Each row of this table is followed by its label. One hidden rule gives the labels. It looks at one to three of the table's principal directions, none of them among the few with the most spread.
[-3.  -0.8 -0.4  1.7 -1.   1.4  0.8 -0.5  0.6 -0.3  3.1 -0.7 -1.4  0.2
  0.9 -1.5  0.4 -1.6  1.2 -0.8  0.8 -2.6  1.6  0.5 -0.1 -0.4 -0.3  0.1
  0.8  2.4 -1.   0. ] Mw
[ 0.5 -0.8  0.5  0.5  1.1  0.9 -0.1  0.1  1.   0.  -0.8  1.   0.  -0.1
 -0.9 -0.5 -0.5 -0.2  0.1  0.2 -0.7 -0.7  0.3  0.7 -0.2  0.2  0.8 -0.5
  1.  -1.8  0.8  0. ] MU
[ 1.6  0.1  0.8 -0.2  1.7  0.1  1.   1.4  0.3 -1.1 -0.6 -0.3  1.1 -0.7
  0.   1.1 -1.8  0.8  0.2 -0.1 -1.2  0.2 -0.4  1.6 -0.9 -0.3  0.1  1.1
  0.  -1.5  1.6 -0.2] OL
[ 2.4 -0.2 -0.4 -1.3 -0.1  0.3 -1.1  0.7  1.2  0.8 -1.1  0.7  0.7  0.5
 -0.2  0.6 -0.3  0.7 -0.3  0.9  0.1  0.6 -0.7 -0.7  1.   0.3  0.2 -0.1
 -0.2 -0.4 -0.4  1.4] Mw
[-2.6  0.4 -1.3  0.4  1.1 -1.4 -0.8 -1.1 -1.3 -1.8  3.2 -0.6 -0.6 -0.2
  0.5 -1.7 -1.  -0.3  1.  -1.1 -0.3  0.   1.2  0.6 -1.5 -0.7 -1.6 -0.2
  0.7  1.5  0.9 -0.1] Cs
[-3.2  0.7  0.   2.1 -1.7  0.1  1.5 -0.5 -1.1 -0.5  1.9 -0.9 -1.  -0.8
  0.7 -0.1  1.  -0.9  0.9 -1.5 -0.1 -1.6  0.2  0.6 -0.1 -0.9  0.3  0.6
  0.4  2.1 -0.2 -0.4] Cs
[ 1.2  0.3 -1.9 -2.2  1.4  0.1 -2.2  0.8  3.   0.2 -1.5  2.   1.9  1.
  0.2 -1.1  0.  -0.4  0.9  2.1  0.7  0.3 -0.7 -0.1  0.   0.4 -0.3 -1.
  0.  -1.   1.   1.6] Cs
[ 1.3  0.  -1.6 -1.9  0.  -2.8 -0.4  1.2  3.4  1.5 -2.7  0.5  1.3  1.3
  0.7  0.6 -0.8 -0.5  1.   3.  -0.2  1.1 -1.9  0.6 -0.3 -1.2 -0.1 -0.7
 -1.4 -1.1  1.9 -0.1] Mw
[-0.7  0.3 -1.8 -0.4  1.4 -1.3 -0.6  0.   2.3  0.  -0.7  0.9  0.6  0.4
 -0.3 -1.  -0.7  0.2  0.4  1.  -0.2  0.6 -0.6  1.3 -1.  -0.5  0.  -1.
  0.5 -1.5  2.5  0.3] FF
[ 2.2 -0.8  1.  -0.1  0.2  0.3  1.   0.4  0.   1.  -1.8 -0.5  0.   0.2
 -0.1  1.5 -0.7  0.4 -1.3  0.3 -0.5  0.9 -0.1 -0.1  0.5 -0.1  0.9  0.6
 -0.2 -1.1 -0.5 -0.5] Mw
[-1.1 -0.4  0.  -0.3  1.   0.7 -0.4 -0.1  0.7  0.   0.1 -0.2  0.1  1.3
  0.5 -1.1 -0.4 -1.9  0.5  0.9  0.3 -0.5  1.3 -0.3 -1.1 -0.8 -0.3 -0.4
  0.9  0.3 -0.5 -0.5] Zo
[ 0.3  0.3 -1.1 -1.9  0.4 -0.9 -1.3  0.2  0.8  0.4 -0.1  0.3  0.8  0.9
  0.6 -0.7  0.2 -0.6  0.4  1.5  0.9  0.7 -0.3 -0.4 -0.2  0.1 -1.  -0.5
 -0.8  0.3  0.1  0.5] Cs
[ 1.7 -0.4  0.5 -1.4  1.   0.4  0.   0.7  0.1  0.2 -1.5  0.2  1.2  0.2
  0.4 -0.1 -0.5 -0.6 -0.4  1.3 -0.1  0.6  0.2  0.1 -0.2  0.2  0.   0.4
 -0.6 -0.9  0.1 -0.3] OL
[-1.5 -0.5 -0.4  0.7 -3.1 -3.4  1.3 -1.1 -2.2  0.3  2.4 -2.5 -1.7 -1.
  0.6  0.  -0.5  1.3 -0.7 -0.4  0.1  0.8 -0.1  0.1  0.2  0.  -1.5  0.4
 -2.4  1.9 -0.1 -1.5] Wy
[-1.7 -0.6 -0.1  0.  -1.1  1.1 -0.5 -1.7 -1.5  0.7  1.  -0.5 -1.   0.7
  0.4 -1.6  1.5 -1.  -1.  -0.7  1.1  0.3  2.  -2.3  0.6  0.1 -0.6 -1.
  0.2  2.2 -2.5  0.1] OL
[ 1.7  0.  -0.1 -0.6  0.1 -1.2 -0.3  0.5  0.2  0.2 -0.7 -0.4  0.3 -0.2
 -0.4  0.9 -1.2  1.2 -0.3  1.  -0.7  0.9 -0.9  0.3 -0.1  0.3 -0.2  0.4
 -0.5 -1.2  0.6 -0.2] Mw
[ 0.8  0.1  0.7 -0.6  0.2  0.3  0.2  0.3 -1.5 -0.7  0.3 -0.6  0.5 -1.2
 -0.4  0.1 -0.3  1.3 -0.6 -0.4 -0.5  0.5  0.  -0.2  0.1  1.  -0.8  0.5
 -0.7 -0.4  0.1  0.1] Cs
[-0.2 -0.8 -0.2 -0.8  0.4  0.3 -0.5  0.5  1.  -0.5  1.7 -0.5 -0.1  0.9
  0.9 -0.6 -0.7 -0.8  1.   0.8  1.  -1.1  1.  -0.1 -0.4  0.2 -1.4  0.1
 -0.5  1.  -1.  -0.1] Cs
[-0.5 -0.3 -1.   0.3 -0.8 -1.1  0.1  0.1  0.7 -0.4  2.  -0.9 -0.7  0.
  0.5  0.1 -1.2  1.   0.5 -0.3  0.3 -0.2  0.   0.5 -0.1 -0.2 -1.   0.3
 -0.6  1.2  0.2  0.2] Mw
[-0.5 -1.1 -1.8 -2.8 -0.5 -0.5 -1.9  0.1  4.3  2.  -1.9  2.1  0.9  3.1
  1.2 -2.4  1.7 -2.9  1.2  3.2  2.9 -0.3  0.1 -1.2  0.4 -0.1 -0.5 -2.7
 -1.7  0.5 -0.4  0.2] Mw
[ 1.4  0.7  0.7  0.2 -1.  -0.6  1.2  1.4  1.1  0.2 -2.   0.1  0.7 -0.4
 -0.5  2.1 -0.2  1.5  0.   0.2 -0.5  0.3 -2.1  0.8  0.3 -0.2  1.   0.7
 -0.8 -1.4  1.3 -0.1] Zo
[-1.4  1.5 -0.5  2.2 -1.2 -0.7  0.9 -0.7 -1.6  0.   1.7 -0.5 -1.3 -1.4
 -0.5  0.9  0.7  1.3 -0.6 -1.9 -0.3  0.1 -1.4  1.4  0.4 -0.2  1.1  1.1
  0.9  0.5  0.9  0.6] Zo
[-2.2 -1.  -0.6  0.7 -1.5 -1.5  1.2 -0.1  0.3 -0.8  3.1 -1.7 -1.1  0.
  1.2 -1.1 -1.3 -0.2  1.  -0.2  0.7 -1.1  1.   1.2 -0.9 -0.5 -1.5  0.4
 -1.3  1.9  0.4 -1.1] Mw
[-1.  -0.4  0.2  1.6 -0.2  1.2  0.8  0.1  0.3 -0.5  1.8 -0.4 -1.  -0.5
  0.1  0.1 -0.1 -0.1  0.7 -1.  -0.1 -1.8  0.5  0.7  0.1  0.1  0.3  0.6
  0.9  0.6 -0.5  0.1] Mw
[-1.   0.4 -0.5  0.8 -1.1 -0.9  0.6 -0.4 -1.1 -0.5  1.2 -0.6 -0.4 -0.9
  0.4 -0.3 -0.2  0.4  0.1 -0.7 -0.2  0.   0.   0.6 -0.1 -0.2 -0.1  0.6
 -0.3  1.1  0.4 -0.1] OL
[-1.3 -0.1  0.1  1.7 -1.9 -0.7  1.2  0.  -0.1 -0.1  1.8 -1.  -1.4 -0.5
  0.1  0.6 -0.4  0.8  0.2 -1.1  0.  -0.8 -0.3  1.   0.1 -0.5  0.2  0.6
 -0.2  1.1  0.3 -0.3] OL
[-2.3 -0.8 -0.3  0.8 -1.1 -1.   0.7 -0.3 -0.8 -1.7  3.9 -1.7 -1.2 -0.9
  0.4 -1.3 -1.4  1.   0.6 -1.2  0.2 -0.9  1.3  0.9 -0.9  0.2 -2.   0.3
 -0.9  1.7  0.5 -0.6] Mw
[-1.3  0.1  1.9  0.5 -0.4  1.2  1.1 -0.6 -2.2  0.6 -0.3 -0.6 -0.5  0.3
  0.2  0.   1.4 -1.7 -0.8 -0.9  0.2  0.   0.8 -0.8  0.  -0.8  0.7  0.1
  0.3  0.8 -1.1 -0.8] Zo
[ 1.3 -1.  -0.9 -3.8  0.4 -0.8 -1.4  0.5  2.7  1.6 -3.   0.9  1.9  2.
  0.5 -1.8  0.3 -1.2 -0.4  3.5  1.5  1.7  0.  -1.2 -0.1  0.2 -1.1 -2.
 -2.1 -1.1  0.5  0. ] OL
[-0.5 -0.8  0.  -0.4  2.   0.6 -0.3 -0.5 -0.8 -1.1  1.3 -0.3  0.1  0.6
  0.6 -1.5 -1.1 -1.  -0.1 -0.3  0.3  0.2  2.2  0.  -1.2 -0.1 -1.  -0.1
  0.4  0.4 -0.3 -0.6] OL
[-2.2 -0.9  0.3 -0.8  1.1  2.8 -0.4 -0.5 -0.8  0.3  1.4 -0.6  0.3  0.8
  1.6 -2.8  1.1 -4.3  0.8  1.1  0.6 -1.9  2.8 -1.2 -0.5 -0.3 -1.  -0.2
  1.   2.1 -2.2  0. ] Cs
[ 1.1  0.   1.   0.7  0.3  0.8  0.8  0.  -1.3 -0.2 -0.1 -0.3 -0.3 -0.7
 -0.4  1.  -0.1  0.9 -1.2 -1.1 -0.2  0.4  0.   0.2  0.4  0.5  0.6  0.9
  0.2 -0.5 -0.4 -0.1] OL
[-0.7 -1.4  0.3 -0.4 -0.8 -0.4  0.2 -0.7  0.2  0.5 -0.6  0.  -0.4  1.1
  0.4 -1.2  0.  -0.8 -0.4  0.2  0.7  0.5  1.4 -1.  -0.1 -0.4 -0.4 -1.3
 -1.1  0.6 -0.6 -1.1] FF
[ 1.4  0.5  1.4  0.2  0.6  1.5  0.7  0.9 -1.  -0.1 -0.4 -0.6  0.4 -0.8
 -0.4  1.5 -0.4  0.4 -0.5 -0.4 -1.  -0.1 -0.5  0.3  0.1  0.   0.7  1.4
  0.8 -0.7 -0.2  0.5] OL
[ 1.7  0.7  0.7 -1.4 -1.8 -0.7  0.1  0.9 -0.2  0.8 -1.6 -0.2  0.7 -0.1
  0.   1.8  1.1  1.  -0.3  0.5  0.5  0.9 -1.8 -1.2  1.2  0.5 -0.2  0.2
 -2.   0.2 -0.7  0.2] Cs
[ 0.2  0.8 -0.4 -0.4  0.6  0.3 -0.9 -0.2 -0.8  0.2  0.1  0.4  0.4 -0.4
 -0.2 -0.2  0.5 -0.2 -0.1  0.2 -0.3  0.3 -0.5 -0.1  0.2  0.2  0.2  0.2
  0.8  0.   0.1  1. ] Cs
[ 0.5  0.8 -1.9 -1.2  2.1 -0.7 -1.7  0.1  1.2 -0.9  0.4  1.3  1.   0.1
 -0.1 -0.7 -0.5  1.   0.4  0.   0.3  1.1 -0.6  0.7 -0.5  0.3 -0.6 -0.5
  0.3 -0.7  1.7  1.4] OL
[ 1.   0.1  1.7  2.3  1.3  0.8  1.7 -0.5 -3.1 -1.3  0.2 -0.4 -0.5 -2.8
 -1.6  1.1 -1.1  2.2 -1.7 -2.6 -2.5  0.5  0.   1.6 -0.1  0.7  1.3  1.5
  1.4 -2.2  1.3 -0.3] Wy
[ 1.  -0.2  1.5  0.9 -0.7  0.1  1.7  1.1  0.2  0.  -0.5 -0.6 -0.3 -0.3
 -0.1  2.1 -0.6  0.7  0.1 -0.7 -0.5 -0.5 -0.9  1.   0.2 -0.5  0.9  1.1
 -0.4 -0.5  0.3 -0.6] OL
[-0.4  0.3  0.1  1.4 -1.3 -0.5  0.1 -1.7 -3.   0.2  1.2 -0.8 -1.5 -0.9
 -0.5  0.3  0.4  1.2 -1.6 -1.8 -0.4  1.1  0.4 -0.8  0.8  0.2  0.3  0.4
  0.4  1.1 -1.1  0. ] Mw
[-1.7 -0.6 -1.2 -0.8  0.6 -2.3 -0.4 -0.5  0.6 -1.   1.5  0.  -0.1  0.7
  0.9 -1.6 -0.5 -0.5  1.   0.3  1.2  0.2  0.8  0.5 -1.2  0.1 -1.8 -1.1
 -1.7  0.6  0.9 -1.4] Wy
[ 0.8  0.1  1.7  0.7  0.   1.5  0.6 -0.7 -3.   0.6 -0.5 -1.1 -0.5 -1.1
 -1.2  0.5  0.   0.8 -2.3 -0.9 -1.4  1.1  0.4 -0.5  0.4  0.3  0.9  0.8
  1.3 -0.9 -0.6  0.2] FF
[ 0.5  0.1 -0.9 -1.   1.6  0.9 -1.8  0.1  1.9  0.3 -1.   1.6  0.8  1.2
 -0.3 -0.8  0.4 -0.8  0.5  1.   0.5 -0.1  0.  -0.5  0.   0.1  0.2 -1.1
  0.9 -0.8  0.   1. ] Mw
[ 0.2 -1.2  1.5  1.3  2.8  3.3  0.9 -0.5 -1.  -0.1 -0.8  0.4  0.1 -0.8
 -0.4 -0.8 -0.1 -1.8 -0.6 -0.7 -2.  -1.1  2.   0.3 -0.2 -0.1  1.4  0.2
  2.6 -1.5 -0.4 -0.1] Wy
[-2.  -0.4  0.7  1.   0.   2.6  0.4 -1.  -1.9  0.2  1.8 -1.3 -1.   0.1
  0.4 -1.4  0.5 -2.  -0.6 -0.6  0.1 -1.1  2.3 -0.7 -0.2 -0.4  0.1  0.5
  1.9  1.7 -1.9  0.1] Zo
[ 0.6 -0.6 -1.9 -3.4  0.5 -1.6 -1.6  1.2  4.6  1.  -1.9  1.2  1.8  2.2
  0.7 -1.6 -0.3 -1.   1.2  3.7  1.7  0.5 -0.8  0.1 -0.6 -0.1 -1.3 -1.9
 -1.9 -1.   1.6  0.3] OL
[ 1.8 -1.1 -2.3 -2.3  0.1 -1.3 -2.   0.9  4.8  0.7 -0.9  1.8  0.9  2.2
  0.5 -1.1 -1.   0.3  0.8  2.6  2.2  0.4 -0.5  0.3  0.2  0.6 -0.8 -1.4
 -1.6 -0.7  0.8  0.8] FF
[-0.7 -0.9  0.4 -0.5  0.6 -0.2 -0.2 -1.  -0.1  1.2 -2.3  0.7  0.2  1.
  0.2 -1.3  0.9 -2.6 -0.1  1.3 -0.5  0.3  1.  -1.2 -0.3 -0.8  0.5 -1.6
  0.2 -0.6 -0.5 -1.2] Wy
[ 0.2  1.  -3.  -2.8  1.4 -0.6 -3.   0.6  3.8  0.  -1.1  2.5  2.   2.1
  0.6 -1.7  0.5 -0.6  1.3  2.   2.   0.8 -0.7 -0.4 -0.3 -0.1 -0.8 -1.7
 -0.2  0.1  1.2  2. ] Zo
[ 0.2 -0.6  0.5  0.8  1.3  1.8 -0.2 -0.7 -0.5  0.8 -0.7  0.3 -0.3 -0.5
 -1.  -0.6  0.  -0.7 -0.8 -0.1 -1.7 -0.2  0.7 -0.1  0.3 -0.2  1.2 -0.3
  2.3 -1.4  0.   0.7] MU
[ 1.1  0.2 -1.9 -1.6  0.6 -1.7 -2.1 -1.   0.7  2.  -2.3  0.5  0.5  0.5
 -1.1 -0.7 -0.2  0.7 -1.4  2.1 -1.   2.7 -0.9 -1.   0.3 -0.2  0.1 -1.5
  0.6 -1.7  1.   1.2] FF
[-2.3 -0.5 -0.9  0.5 -1.  -0.4 -0.1 -0.4  0.8 -0.3  2.6 -0.7 -1.1  1.
  1.1 -0.9  0.  -1.1  1.2 -0.2  1.2 -1.3  1.  -0.1 -0.3 -0.6 -1.  -0.3
 -0.1  2.4 -1.  -0.2] Mw
[ 2.3  0.7 -0.1 -2.   0.3 -1.1 -0.6  1.4  1.7  1.  -3.5  0.7  1.9  0.7
  0.2  1.3  0.1 -0.4  0.4  2.6 -0.1  1.  -1.8 -0.3  0.  -0.1  0.3  0.
 -1.  -1.5  0.6 -0.1] Cs
[ 0.4  0.6 -0.6  2.1 -0.7  1.2  0.   0.3  0.9 -0.1  0.8  0.5 -0.8 -0.6
 -0.1  1.5  0.3  0.5  0.9 -0.8 -0.5 -1.9 -0.8  0.5  1.1  0.3  1.4  1.2
  1.7  0.6 -1.1  1.1] Wy
[ 1.4  0.8 -0.3 -0.4  2.  -1.3 -0.4 -0.2 -0.7  0.  -2.2  0.4  0.9 -0.2
 -0.6  0.7 -1.   0.5 -0.7  0.5 -1.7  2.  -0.7  0.3 -0.8 -0.7  0.7  0.
  0.9 -2.   1.5 -0.2] Mw
[ 0.   1.1  0.3 -0.3  0.8 -0.5 -0.4 -0.9 -2.4  0.6 -1.5  0.2  0.6 -1.2
 -0.9  0.   1.   0.  -1.  -0.2 -1.8  1.7 -0.8 -0.6  0.1 -0.1  0.5 -0.4
  0.8 -1.2  0.8  0.4] Cs
[ 0.  -0.5  0.4  1.1 -1.7 -1.5  1.1  0.   0.1 -0.5  0.6 -0.8 -1.2 -0.2
 -0.3  1.2 -0.9  2.1 -0.3 -1.1  0.2  0.2 -0.2  0.3  0.1  0.1 -0.3  0.1
 -1.3  0.2  0.2 -1.1] FF
[-0.8 -0.6  0.5  1.  -0.2  1.8  0.6  0.   0.7  0.1  0.5 -0.3 -0.7  0.5
  0.  -0.1  0.1 -0.5  0.1 -0.7  0.2 -1.2  1.  -0.2  0.1 -0.4  0.5  0.
  1.   0.6 -0.9  0.1] MU
[ 0.5 -1.  -0.5 -1.2  0.4  1.8 -1.6 -0.1  2.3  1.1 -1.1  1.8  0.4  1.3
 -0.3 -1.7  1.3 -1.2  0.   1.5  1.5 -0.8  0.6 -1.   0.8  1.1  0.2 -1.5
  0.2 -0.6 -1.   0.8] Wy
[-2.8 -0.8 -0.8 -0.8  1.4 -0.3 -0.8 -0.5  0.4 -1.3  2.6 -0.6 -0.1  0.9
  0.8 -3.  -1.  -1.8  1.2  0.7  0.8 -0.8  2.2  0.4 -2.  -0.4 -2.1 -0.9
  0.1  0.9  0.6 -0.7] OL
[ 1.2 -0.3  0.3  0.7 -2.2 -0.1  0.1  0.1  0.  -0.3  1.4 -0.2 -1.3  0.
 -0.4  1.5  0.3  2.6 -0.7 -1.5  1.8 -0.1 -0.5 -0.6  1.4  1.6 -0.3  0.5
 -1.5  1.  -1.7  0. ] Mw
Which label does each new row get?
[ 0.  -0.3  0.2 -0.3  0.9  1.5 -0.2 -0.1  0.9  0.8 -1.3  0.7  0.3  1.
  0.  -0.7  0.8 -1.6 -0.3  0.9  0.6 -0.3  0.6 -0.3 -0.1  0.   0.7 -0.5
  0.8 -0.6 -0.6 -0.1]: OL
[-1.  -0.3 -0.4 -1.1  1.   0.7 -0.4  0.8  2.6  0.3 -0.6  1.2  1.   1.5
  1.2 -1.3  0.8 -3.1  1.9  1.8  1.1 -1.7  0.3  0.5 -0.7 -0.6 -0.1 -0.7
 -0.1  0.1  0.3 -0.2]: Cs
[ 1.  -0.3 -0.3 -0.4  0.3 -0.1 -1.2 -0.4  0.5  0.7 -0.7  1.1 -0.1  0.6
 -0.9 -0.4 -0.2  0.5 -0.8  0.3  0.2  0.9 -0.2 -0.1  0.3  0.2  0.6 -0.8
  0.4 -1.1  0.5  0.7]: FF
[ 0.1  0.  -0.5  0.2 -0.8 -2.7  0.6 -0.6 -0.9 -0.2 -0.6 -1.3 -0.4 -0.8
 -0.7  0.6 -1.5  2.5 -1.2 -0.2 -1.2  2.2 -0.3 -0.1 -0.5 -0.2 -0.7 -0.2
 -1.  -0.7  1.2 -1. ]: FF
[ 0.5 -0.4 -0.5 -1.   1.6  0.5 -1.   0.9  1.2 -1.   1.   0.1  0.8  0.1
  0.2 -0.8 -1.5 -0.2  1.3  1.  -0.4 -0.9  0.5  0.5 -0.8  0.2 -1.1  0.2
  0.4 -0.4  0.6  0.7]: Cs
[ 1.3 -0.2  0.1  0.9 -1.2 -2.3  1.5  1.4  1.4 -0.8 -0.3  0.3  0.1 -1.4
 -0.2  1.8 -1.3  2.1  1.1  0.  -0.7 -0.8 -2.1  2.4  0.1  0.6  0.4  0.8
 -1.9 -1.5  2.3 -1. ]: Wy
[-1.4  0.7 -0.1  0.8  0.1  1.   0.2 -0.7 -1.8  0.   1.3 -0.8 -0.4 -0.6
  0.1 -0.6  0.3 -0.6 -0.5 -0.8 -0.7  0.   0.5  0.1 -0.2 -0.7  0.3  0.7
  1.6  1.  -0.2  0.8]: Zo
[-0.3 -0.1 -1.2 -0.5  0.  -1.1 -0.7  0.9  2.6 -0.6  0.8  0.9  0.3  0.5
  0.1 -0.5 -0.7  0.3  1.6  0.7  0.6 -0.8 -0.8  1.2 -0.4 -0.1 -0.5 -0.5
 -0.6 -0.2  1.7  0.5]: Mw
[ 0.4  0.6  0.8  0.8 -1.5 -1.3  0.7 -0.1 -1.1  0.3 -0.7 -0.2 -0.6 -0.2
 -0.3  1.6  0.5  0.8 -0.5 -0.6  0.1  0.6 -1.1  0.   0.4 -0.1  0.7  0.4
 -0.8  0.  -0.1 -0.9]: Mw
[-1.5 -0.6  0.   0.6  0.6  0.6  0.5  0.2  0.8 -1.2  1.7  0.3 -0.1 -0.7
 -0.1 -1.5 -0.4 -0.1  0.9 -0.7  0.1 -1.5  0.6  1.6 -0.7  0.3 -0.4 -0.2
  0.1 -0.3  1.5  0. ]: Mw
[ 0.   0.  -1.1 -2.1  1.6  1.3 -1.9 -0.4  1.5  2.  -1.7  1.1  1.1  1.7
  0.2 -1.9  1.2 -2.6 -0.3  2.3  0.4  0.6  0.3 -1.1  0.1 -0.6  0.3 -1.4
  1.4 -0.5 -0.3  1.6]: Zo
[ 0.4 -0.7 -0.4 -3.6  0.8  0.6 -1.5  0.8  2.7  0.5 -1.   0.9  1.5  2.4
  0.8 -1.9  0.8 -1.4  0.2  2.4  3.1  0.4  0.7 -1.2 -0.4  0.9 -1.8 -1.7
 -2.  -0.1 -0.5  0. ]: Zo
[ 1.7  0.  -1.2 -1.  -2.  -2.1 -0.3  1.6  3.9  0.5 -1.2  0.5  0.3  1.3
  0.2  1.7 -0.6  1.8  1.   1.7  1.7  0.  -2.1  0.2  0.6  0.4 -0.4 -0.3
 -2.4 -0.3  0.4 -0.1]: Mw
[-1.1 -0.2 -1.4  0.1 -1.4 -2.2 -0.7 -1.  -1.4 -1.   3.9 -2.1 -1.6 -0.3
  0.  -0.3 -1.7  2.9 -0.5 -1.6  0.2  1.3  0.7 -0.8 -0.1  0.  -2.5 -0.1
 -0.9  2.4 -0.4  0.5]: OL
[ 0.6 -0.9  0.8 -0.3  1.2  1.5  0.6  0.6  0.8  0.5 -0.9 -0.5  0.3  0.6
  0.3 -0.2 -0.7 -1.3 -0.2  1.1 -0.4 -0.5  1.   0.1 -0.5 -0.4  0.2  0.3
  0.7 -0.8 -0.4 -0.4]: OL
[ 0.3 -1.3  0.7 -0.1  0.2  1.4  0.1 -0.5  0.   0.3 -0.8  0.8  0.   0.1
 -0.4 -1.4  0.4 -0.3 -1.1 -0.2  0.5  0.   1.3 -0.3  0.4  0.7  0.5 -0.8
  0.  -0.8 -0.2 -0.2]: FF
[-1.2 -0.3  0.9 -0.1  1.7  1.2  0.3 -0.8 -3.  -1.1  1.8 -1.8 -0.2 -0.7
  0.  -1.4 -1.  -0.4 -1.  -0.8 -0.9  0.5  2.3 -0.3 -1.3  0.  -1.3  0.5
  1.   0.4 -0.5 -0.5]: Zo
[-3.4 -0.6  0.4  1.2  0.6  2.4  0.4 -1.3 -1.7 -1.   2.6  0.  -0.8 -0.2
  0.6 -2.6  1.2 -2.2  0.4 -2.   0.3 -1.7  2.7 -0.4 -0.3 -0.3 -0.3 -0.6
  1.3  2.1 -1.1  0. ]: OL
[ 0.5  0.6  0.7 -0.2  1.2 -0.8  0.5  0.6 -0.2 -0.3 -1.   0.1  0.7  0.1
 -0.2  0.8 -0.9  0.   0.   0.  -0.8  0.8 -0.8  1.2 -1.1 -1.   0.6  0.4
  0.2 -1.4  1.8 -0.5]: Zo
[ 1.1 -0.3  0.5  0.2  0.1 -0.5  0.2 -0.4 -0.9  0.9 -1.2 -0.4 -0.3  0.4
  0.   1.1 -0.5 -0.1 -0.8 -0.1 -1.2  1.1  0.1 -0.7  0.3 -1.1  0.8  0.1
  0.5 -0.1 -0.5 -0.3]: Mw
[-0.9 -0.9  0.4 -0.1 -0.5  0.7  0.1 -0.5  0.7  0.4 -0.5  0.4 -0.5  1.
 -0.1 -0.7  1.  -0.4 -0.4 -0.4  1.1 -0.1  1.  -1.3  0.3  0.1 -0.2 -1.4
 -0.5  0.4 -1.  -0.6]: FF
[ 2.2 -0.5  1.1 -0.2  1.5  2.  -0.6 -0.4 -0.8  1.2 -2.3  1.1  0.4 -0.1
 -1.2 -0.1  0.3 -0.3 -1.8  0.2 -1.   0.9  0.3 -0.5  0.7  0.3  1.7 -0.2
  1.6 -2.1 -0.3  0.8]: FF
[ 1.1  0.4  0.8 -0.4  0.8  0.9 -0.6 -0.1 -0.5  0.6 -1.9  1.3  0.6 -0.1
 -1.   0.   0.9 -0.1 -0.9  0.2 -0.2  0.7 -0.7 -0.1  0.3  0.3  1.2 -0.4
  0.7 -1.7  0.5  0.5]: Mw
[-0.3  1.3  0.9  1.3  0.3 -0.1  1.3 -0.7 -2.9  0.2 -0.8 -0.8 -0.3 -1.5
 -0.8  1.1  0.4  0.7 -1.6 -1.2 -1.6  1.3 -0.7  0.6 -0.3 -0.4  1.2  1.
  1.1 -1.   0.8 -0.4]: Zo
[ 0.6  0.5  1.2  0.   1.   2.3  0.1  1.3  0.3 -0.8 -0.2  0.6  0.9 -0.5
 -0.3  0.5  0.3 -0.3  0.7 -0.4 -0.2 -1.4 -0.3  0.4  0.   0.4  0.5  0.7
  0.8 -0.6  0.1  0.8]: Cs
[ 2.7  1.   1.   0.1 -0.7 -1.7  0.7  1.3  0.4  0.7 -3.   0.   0.5 -0.1
 -0.7  3.5 -0.5  1.6 -0.2  0.6 -1.1  1.1 -2.6  0.2  0.3 -0.5  1.3  0.8
 -0.6 -1.9  0.7 -0.6]: Cs
